Rotation paths and how fast each direction turns (degrees each step)
Each turn is a multiple of 5 degrees from 10 to 175, or 0.
Each row of a path follows its step; steps can be skipped.

step 0: [-24  22  -4  -5  -9   3   7  -4   6   7  12  -6   6  -5 -20   2  12   3
  11  18   2  -8  -6   0  -7  11   9 -17]
step 1: [ 12  -4   2  -1   7 -21   8  -4  -3  -2 -24   3  -2  -5  15  -2  13 -12
  -1  25  -4   0   2  -6  10  -1  22  -8]
step 2: [ -5   3  -7 -16  12   1 -13   2  -1  17   6 -16 -24 -10   2  -2   0   8
   1   7   5  -7   4 -18  -7 -23 -11  -4]
step 3: [ -1  13  22  -4  10 -14  14  23  21   1   8   7  11 -13  -9  17  -4  -2
  -6   8   8  -3   2   5  -1   2   2 -10]
step 4: [ 16  -9   2 -23   3 -11  -1 -14   0 -26   2   3  -7  -6  25  -4  -3   9
  -5   1   0 -10  14   8   1  -6  -2   2]
step 5: [-11   4   2 -12   9   8   0   5 -11  19   6  15   1   0  -1   1  -5  11
 -14 -25   6   4   7  -5  11  -4 -21 -18]
step 6: [ -3   7  15   5  -2  -9   2  12   1   1   8   3   5  -6  12  -3 -12   6
 -12 -13 -22  -5  -8  24  -5  17  16   8]
step 7: [ -9 -10  -9  -1  -5  15 -20  -3  -7 -25   0  -5  -4   0   5 -10   9   4
  -1  -6   0   2   1  16  30  -6  -1  -6]
step 8: [ -9 -11  -2  26 -18  -9   0   8  -4  27  -4   6 -15   3  -2   7  -3   4
   2 -16   8   8  12   3   5   8   0  -3]
step 9: [ -4  11   4   9   1  17 -10   0  17  -6 -17 -18   0  -7   2   2   8  -8
  -3  -1  -8   4   7  15  -9   9   1  30]
[ 5  4 -1  2 -1 -6 -1  2  1  3  0 -3 -1  0 -4  7  1 -3 -3 -5  5 -3 -3  2
 -4 14  1 -7]  135
[ 3 -6  3  3  5 -1 -7 -1  4 -7 -5  0  1 -5  9 -3  6 -2 -1 -3 -5 -2 -2 -5
 -8  4  1  1]  140
[ 1 -2  6  1  1  3  1 -7 -2  5  5  2  0  4  1  2 10  3  2 -7  0 -1 -9  7
  2 -4  6  0]  45
[ 3  7  6 -6  4 -6  3 -4  9 -1  1  2 -9  0  0 -1 -1 -1  2  1  2  2 -6 -9
  3 -2 -1  0]  35
[-6  4  8  2  1  4  5  0  8 -1 -1 -1  2 -3 -8 -2 -2 -2 -1  2 -7 -9 -1  6
 -4  1  0  1]  120

step 0: [ 46 -10  10   6   0   5 -12   1   0  -7  -1 -11   4   1  10   5  -6 -10
   1  -2 -10  -1  -2  11  -5   7  14   8]
step 1: [  7   3   4  14 -17   9  14  -6   9   9  12 -11   2  -4  -8 -15   8   5
  16   1  -1 -11  21  21 -23   5  -6   5]
step 2: [  5   2   6  37  -1   9   9  24 -13  18  -7   6  -3  -9  -8  -6   1  10
   2  -1 -14  -2  -2  -1  13   4   7  -4]
step 3: [ 20 -18  12  14 -10   0 -14   7  -8  -5 -13 -12  -9   3  25 -10 -16   8
  -9   3   4  -9  -5   8  -4   0 -10  16]
step 4: [ 18  -5   3  16 -20   1   2 -16   7   5   4 -17 -13   0 -10   6  18 -19
   6 -13 -13 -13   8  11   0  -7  -5  10]
step 5: [ 27   4   8  20  10  14   2  22  -8   1   5   5   4  -3 -10   2   7   3
  15  -5  -6  -1   6   3 -15  26   2  -2]
step 6: [ -6  -5  10  20  -4  -3   9  15  -2   3  -8  -5 -12   2   9 -32   5  20
  -8   6   0 -10   7  18  -9  -3  -9  11]
step 7: [ 24 -17   8  22  -6  -2 -10  -2   2  19  -9   0  -8   4  -2   5   6  -5
 -10  -1 -22  -5  -3  -2  19 -13   4  13]
step 8: [ 34   1  10   2 -19   8 -11   0  -1   3   5   0   1   3  11   5   4   0
  17  -3   4  -3   6   4 -20  18 -15  15]
step 9: [-10   8  -2  21  -6   7  16   9 -10   9   0  -8 -21   0 -17 -12  20   5
  11  -8 -12  -8   6  11 -10   8 -13   9]
[  0   0  -1   4   7  -2  -2  -5  -1   4  -5   0  -1  -6   6  -3  -2 -10
  -7   1   0   7  -4   3  -6  -4  -2   3]  100
[  1   3  -3  -1  -2   4   4   6   2   4   6  -4  -3   7  -4  -4  -1 -10
   5   3   0   8   1  -2  -6   4  -2  -5]  95
[-4  9 -3  4  5  5  0 -4  1  1  6 -4  3 -2  1 -3  0  1 -3 -4  0 -1  6 -5
  1  9  3  9]  95
[  5   3   2  -3  -4  -8  -7  -3   3   0  -4 -10   3   7   2   1  -3  -2
  -4  -1  -6  -1   3  -7   2   0  -1  -1]  95
[ -4  -3 -10   8   3   0  -3  -3   3   7   1   3   0   6  -2   6   0  -2
  -1   0   0  -8   6   1  -1  -4  -1  -5]  135
[ -2   0  -1   0 -10   4   0  -2  -3  14  -2   3   4  -1   4   1  -5   4
   3   4   2   5   0  -4   4  -2  -2   4]  70
[-3  7 -4  2 -8 -5  8 -2  0  0 -2  2 -4  2  3 -4 10 -3 -1 -6 -1  2 -1  2
  5 -5  5 -1]  145

step 0: [-12   7  -9 -10   8  15   1 -19 -13 -19  23  12  -4  12  -6  -1 -27  -5
  -5   2  -5 -12  -3   7  -5  -5  -1  -4]
step 1: [  0  14   8 -16   8 -13 -35 -13 -15 -13   0 -12  -7  11  10   8   7   0
   2   3   7  -9  11  -1  -3  -3  11   8]
step 2: [  8  -3   7 -18   7 -11   8   2   8  13   9   2   6  14   8   5 -16   2
  14   5  -7 -24  23  -2 -19  -2   0 -14]
step 3: [  5   6  -3  16  -5  -6 -25  -7  -1  14 -11   6  26   2 -12  -8  -5  -4
  15   1  -7 -19  11  -3  14   4  12   3]
step 4: [  3  -2  -7 -21  -2  17  -3  -8   6  12 -13 -11   7   2   9 -10 -14  -5
  19 -16 -14   0  -5   4   1  25 -16   2]
step 5: [ -5   9  12   5   3   1 -10 -21   9 -10 -20  -1  17   2  -2  -7 -12   5
  -7   6 -13  21  13  11   6 -12 -19  -4]
step 6: [  7   8   3  -5   0  17 -10   5  17 -16  22 -10  11  10  -1  -9 -20 -10
   5   6  16  15  -1  -5 -12   4  -5  11]
step 7: [  1  26  10  -1   9  -6   2  -3 -12   2  12   1   1  27   3 -17   1  21
   6 -14  11  11   9   7  10 -10   5   1]
step 8: [ -8  20   4   2 -22  -1  -4   5   3  11  12   6  -3  16   9   1  -1  12
   3  19 -11  -5   6   3 -25  21   4  10]
step 9: [ -8   2 -14  25  20   6   8  -5 -20   0  -5 -15   5  20   6 -12  -4   1
   4  12  -9 -22   8   7   1   7  -1   3]
[  5   3   6  -3  -1   2  -3  -1   1 -10   7   1  -2   3   1   2   4  -6
  -2  -5   3   4   4   2  -3  -6   4  -7]  65
[ 0 -5  0 -1 -7 -4 -6  9  0 -4  2 -2 -1 -3  3  3 -1 -4  6  0  5  2  0  1
 -7 10 -5  5]  160
[-6  8  5  2 -2 -2  3  5 -7 -4  5 -6 -7  2 -3  0 -6  5 -4  0 -2 -3 -4 -2
 -3 -2  1  4]  45

step 0: [  2  -7  20  -4   5   4   5  -6 -11  -8   1  31 -10  -3  17  -2  -8  -8
  -8  18  17   4  13 -21  -9 -18   9   1]
step 1: [-11 -11  14   5  11 -22  -2  12   0  -2  -7  -1 -19 -16  18 -11  -8  21
  -2  -4  10   8   3  17  12  11  10 -15]
step 2: [  5   0 -26   7  22  -8  13  -8  -4  -3 -12   2  18  -1  12 -10  -7  -4
   9 -12  -3   5 -32  13  -1  -2  -5  -9]
step 3: [ -2  -6  11  -4   5 -12  -6  -6   7   5 -16   4   1   1   0  -5 -17 -27
  -2   3 -20   1 -12 -33  -7  -3 -16  15]
step 4: [ -1   2  16  22  -1   3 -27   1  13  18   4   5 -14  -3  -7  -5 -24   9
  12  -3 -12   4  18   8  -5 -15  -3  -6]
step 5: [ 19   7  11  10   4  20  -3   3 -11 -19  12   6  11  11   8 -12 -10   8
  13 -24  19  12  -9   1  -6  -3  16  -2]
step 6: [ 10  -7  13 -13   8 -10  16  17  -3  -9   7   1 -18  12  21  10  -4 -16
  -6  -5   0  -4  -9 -10 -19  19  -6 -17]
step 7: [  5 -11  -6  -4  11  -2  15  -6   6  11   0  27  -9 -21  15  -5 -15  -3
  -8  10  -5 -10  12  12   6 -19 -13 -18]
step 8: [-13  -7  13  16  13 -15  -8   2  -4  -4 -20  10  21  -8  14 -20  -4   1
   5  -3  20   0  -2  -7  20 -12  10   9]
step 9: [-12   2   1  12  19 -19 -15 -14  -4   6 -17 -18 -14   8   2   5 -10  -3
  11  -9  -3  12 -22   1 -18  13   8 -12]
[ 1 -5 -4  3 -3 -9  7  3 -2 -1 -7  7  0 -9 -3  0  4 -1 -3 -1  7  2 -1  3
  0  2 -4 -3]  60
[ -4  -6   3  -2   5  -1  -1   0   2  -1   0  -5 -13  -3  -5   9  -6   0
  -1  -2   4  -4  -2   0   0   2  -2   5]  130
[ 6  1 -5  9  3  4 -4  5  0 -6 -5  0 -4  3  0  3  5 -5 -2 -1 -1 -5 -6 -3
  6 -3  6 -1]  115
[ -5   3   4   6  -1  -2   3  -1  -1  -3   4  -2   1  -1   3   1 -12  -6
  -5  -2   1   5  -4  -2   4  -5  -1  -8]  0
[ 7  1  6 -2  9 -7 -2  0 -4  1  2 -6  7  1 -5  4  2  5  0 -5  3  4 -3  5
  2  1  5 -2]  100

step 0: [  8  -8   0  17 -23  19  -4  -8  -5  -7   1  -3   8   5 -10   0   0   0
   6  17  -1  -4  -7  12  12 -10 -11   9]
step 1: [ 12   9  -7  -6 -14  -1   6   4  13  13  -6   3 -14   5  11  10  -6 -18
  -7  12  12  -8   1 -10 -19  10   1  -1]
step 2: [ -6   5   0   1  13 -16 -19  -9   3  -3   9  10  13 -16  -2  -9  13   1
   2  -6   0  -1 -10 -10  -9  10   8  19]
step 3: [ 10  -5  17 -12  12 -12  -4   7 -12  -4  -5  -4   7  12  -8  -5  -6  -4
  10  -7  -4  11   5  -1  11   8 -19 -19]
step 4: [ -7   4   0   4   6   5  24  -3  -2  -8   0  -4 -13   1  -6   4  -7  -4
 -27 -12  -3  -1 -13  11  17  -9   6   4]
step 5: [-10  -6   2   3  -5  14   1   1  -1  -3  10 -14 -16 -12   6 -18   0  14
  12  16  17 -11   1  -3 -10  -7   4 -10]
step 6: [ -1  -3 -13   5 -20 -10   3   9  11   0   5   5  13  -8  17   8  16 -12
   7  -3 -22   3  11   5  -5   2   5 -10]
step 7: [ 16 -14  -2   7  -3 -10 -17 -12 -12  11  -5  12  10  23  -6  -1  -3   7
  -8  -8   8 -10   4   0  -1  -8   7  10]
step 8: [ -5   4  17  -7  10  24  -6  -3   8   3  -6  10  -8   1   0   3 -25 -13
   2  -5 -10   8  -1  -6  -9  10  -4   6]
step 9: [ -9   2  -4   9  -1 -15   7   6  16 -20  -3   4  -9  -4 -21   2   5  12
   5  12   8  13 -15  -5   7   4  -6   7]
[ -6  -5  -2   5   5  -9  -4  -2  -4   3  -4 -10   4   3  -2   1   1  -5
  -1   2  -8  -1   6   1  -2  -2  -3   1]  95
[  5   1  -3   5   1  -5   5  -8   4  -2  -4   3   0 -10  -2   0   2   1
   1  -4  -2   1  -1  -3   3 -11   0   6]  155
[  1   6  -5  -1   2  -5  -2   3   7  -1  -1   1   9  -4  -1   0  -4   2
   2   0   2 -13   2   4  -2   2   2  -6]  85

step 0: [ 16  -7  -8 -24  -6  -3  -1   1   6  21   0  12 -10 -23  -1  16  -1   1
  -2  -3   0  17  15  11  -9  -5 -26   1]
step 1: [ 22  -5   2 -13   0  28 -10  -6  -8 -21 -12  22 -11   0 -11 -11   3  -1
  -1   9  14 -12  11  -6   4 -11   5   4]
step 2: [-12  12  -5  -5 -10  21   5 -13  -9 -18  -9  -5   6  -6   8  -3 -23  -6
  -7   0 -21  13  -3  10  14  -4 -24   5]
step 3: [ 15 -18  -7  10 -11  13  11  -1  -8  16 -16 -12  -4 -15  20 -10  -4  -5
  23   1  -3 -13   5  -4  -6   7  -2  20]
step 4: [ 16  -1   8  -7  11   7 -21   9   9  -6  -2  -5  -3 -14   8 -10  14  26
   4  -6   4  19  -4  -4  12   9 -27   8]
step 5: [ 19   1   7 -19   7   7 -18 -14  -9  10  -4  19   5  -9  -5  16 -15 -14
   6  21  -1  14  -6   7  -9  -1   3  18]
step 6: [-11   5  -4   8  -1  24 -14   0   6 -15 -17   5  12   4  11 -11   7 -10
   3  25   7 -14  16  10  21   1  -6   7]
step 7: [  1  12 -22  13 -11 -10  -5 -20   1   2  -4  -6   1 -11  13 -20 -20   5
  13  12 -13  10 -19 -10   1   6 -14   4]
step 8: [ 22 -16  13  -1  14 -10 -14   0   8  18  -5 -29  -4   3  16  -4   0   2
  16  11   2  -3  15   1   9 -14  -3  10]
step 9: [  9  15   6  -3  19  -4 -18   3  14  -9  -1   6 -17   3 -18  -2   5  -2
   2  18   2  -1 -15  13  -5  19 -24  10]
[-2 -2  0 -4 -2  1  3  7 -3 11  0 -5 -1  2  3  5 -1 -6  1  6  0 -2  9  7
 -4 -2  0  2]  135
[ 1  2 -5 -4 -7 -4  0 -2  1  5  3  1  1 -5 -9 -3  0 -5 -3  1 -7  1 -8  4
 -5  7 -5  1]  160
[ -9  -1  -1   0  -8   4   2  -3   0   0  -6  -5  -2   5  -5   0   3  -4
   3   5  -1   5  -1 -11   2  -4  -1  -1]  80

step 0: [ 12  22  21  -7  12  11   7  -4   0   4 -33 -18   8   9   1   0  -4  -7
  -3   4   0   1   0  -3  -1  10 -12  -4]
step 1: [  4  -8   3 -24 -10  -3  -5   7  -3  -2  -9  -9  -9  -5   0   0   5 -21
   5  -4 -13  12 -22 -27   1   9   7   6]
step 2: [-12 -13 -12  -5  16   8  -5 -12   7  -9  -5 -20   3   2 -22  -4   5  10
 -14 -20 -17   9   6  -8   6   9  -5  -3]
step 3: [ 10  21  -2   0  -5  -1  11   3   0 -16   2 -28   9   2   6  -8 -20   9
  -9  -1   0   0 -13 -13   4   3 -18 -12]
step 4: [ 17  -1   2   0  -3   5   8 -16 -19 -12  -2  13 -13  -2  -2   2  -1 -14
 -10 -15 -12  -4 -28 -11  15   1   2  -5]
step 5: [ -2  -5  -9 -22  17 -13  11 -23  -1  13 -17   1  -1   4  -1 -22  -2   0
 -16  -6 -14   2   6   0  -3  -2  -9  -9]
step 6: [ -8  21   0 -21 -11   2   4 -16  16  -6   3 -16   4   0   7  12  -9 -16
  -3  -6   3  12  -4 -12  -3 -17  -9  -9]
step 7: [ -4  -1  -9  14   7  21  20   0   0  -6  -4   2 -11   9  -5  -3  -4 -20
  13 -24 -16   1  -4 -20  -5  -7   1   0]
step 8: [-10  -7   7  -1  14 -12   7  -6   9  -8   0  13   6  -7 -11 -20 -18   6
 -12   0  -3   3  -7 -23 -20   7 -12  -9]
step 9: [ -4  20  28  -2  -3 -13  15 -23   0 -11   4  -2   6   7 -13   9   1  -4
   0   1  -1   1   5 -17  18  -3  -3  -6]
[-5 -6 -1 -6  5  0 -8  0  2 -4 -2  7  0  0  2 -1 -1  7  2 -1 -8 -8  3  0
 -2  1  0 -6]  120
[ -4   2   2  -4  -6 -10  -5  -6   2   8   1  -6  -4  -3  -2  -3   1  -1
   1  -5  -3  -1   6  -1   3   1   8   1]  90
[ 2 -5  5 -5 -5 -3 -1 -2  6 -4  8  2 -5 -6  3  9  1  3  2  1  2  4 -7 -4
  2 -2 -1 -2]  145
[ 2  2  4 13 -3  1  0 -1  2 -1  1  0 -5 -5  0 -3 -8  7 -1 -7  2 -6 -2 -1
 -4  5  0 -2]  80
[ -3  -4  -6   3   1  -1   3   0  -1  -1  -8   3  -3 -13  -4  -3   4   4
  -3   2   3   8   4  -1   1  -2  -1  -5]  120

step 0: [ -7 -14  13  -6  -7  14   3  -9  22  11  -4  15   0  11  15   1  -4  27
  -2  15  -7  -1  -5   1   2   8 -15  11]
step 1: [-14 -15   8 -18  15   1 -14  13   5   3 -11 -11   3   3  -4 -20  -8  24
   7   2   6   3  -8  16 -15   1   4   7]
step 2: [  4  -1  13  -1  -6  34 -23   0   0  -4  -3   2   9  -3  -8   0   5   4
  22  -3  -8   0  -9   4  -8  10  -7  20]
step 3: [ -2  -2 -16 -18  -1   1 -17   9  13  -2  -6   6   0  -1 -13   2  19   7
   1  26   4 -19  -7   7   6   1   1  23]
step 4: [  3 -10   0 -11  12   8 -25   3  13  30   4  -7 -10 -11 -13  -5  16  -5
   4   4  -5  -3  -5 -11 -11   7  -9 -10]
step 5: [-17 -13   1  15  -9   8 -30   4  16 -15  -3  -2 -14  -2  -5   0  21   1
  11   3  11   4   4  -5   9  -9  -6  -8]
step 6: [-22 -13  -1   0  -4  -5 -11 -23 -11   6 -16  -2  -9   2 -13   1  23   4
  -1  -7  -4 -24  -2 -15  -7  -2   7   5]
step 7: [  2  13  12  14  -7 -19 -12   6  -1  -1 -14  -2 -27  -2 -14  -2  14  -2
  11  12 -14   6  -3  -8 -20  -2  11  -1]
step 8: [-18  19 -17  20  12   7  -3 -19   3  -3   6  13  -8 -10  -1  -1   9  13
  14  11 -11  -1  -2 -15   0  -1  12  -8]
step 9: [ -5  10  -6  10  -2 -11   3 -30  -3   7 -10  -5  -4  16 -12 -15  16  12
  -7  19  -1  12   3  11  -6   1 -13 -13]
[ 1  5  1 -3  2 -4  0  0 -8 -7  3 -5 -1  1 -4  3 -5  3  9  2 -2 -1 -9 -6
 -2  1  1  8]  70
[  2   1   1   7   1  -7  -3  -7  -3  -3   3   3   5   1  -4  -2   5  -3
   1   4  -5  -3  -1  -1  -2  -8   3 -10]  20
[ 3  0  1 -9 -4 -2  5 -6  1 -2 -1  4 -5 10 -2  5  5  0 -8  2 -1 -7 -1  2
 -1  0 -4  3]  115
[ 7  1  6  0  1 -1 -2 -1  0  2 -1 -2 -1  5 -4  1  2 -9  4 -4 -4 11  4  2
 -7  6 -5 -1]  140
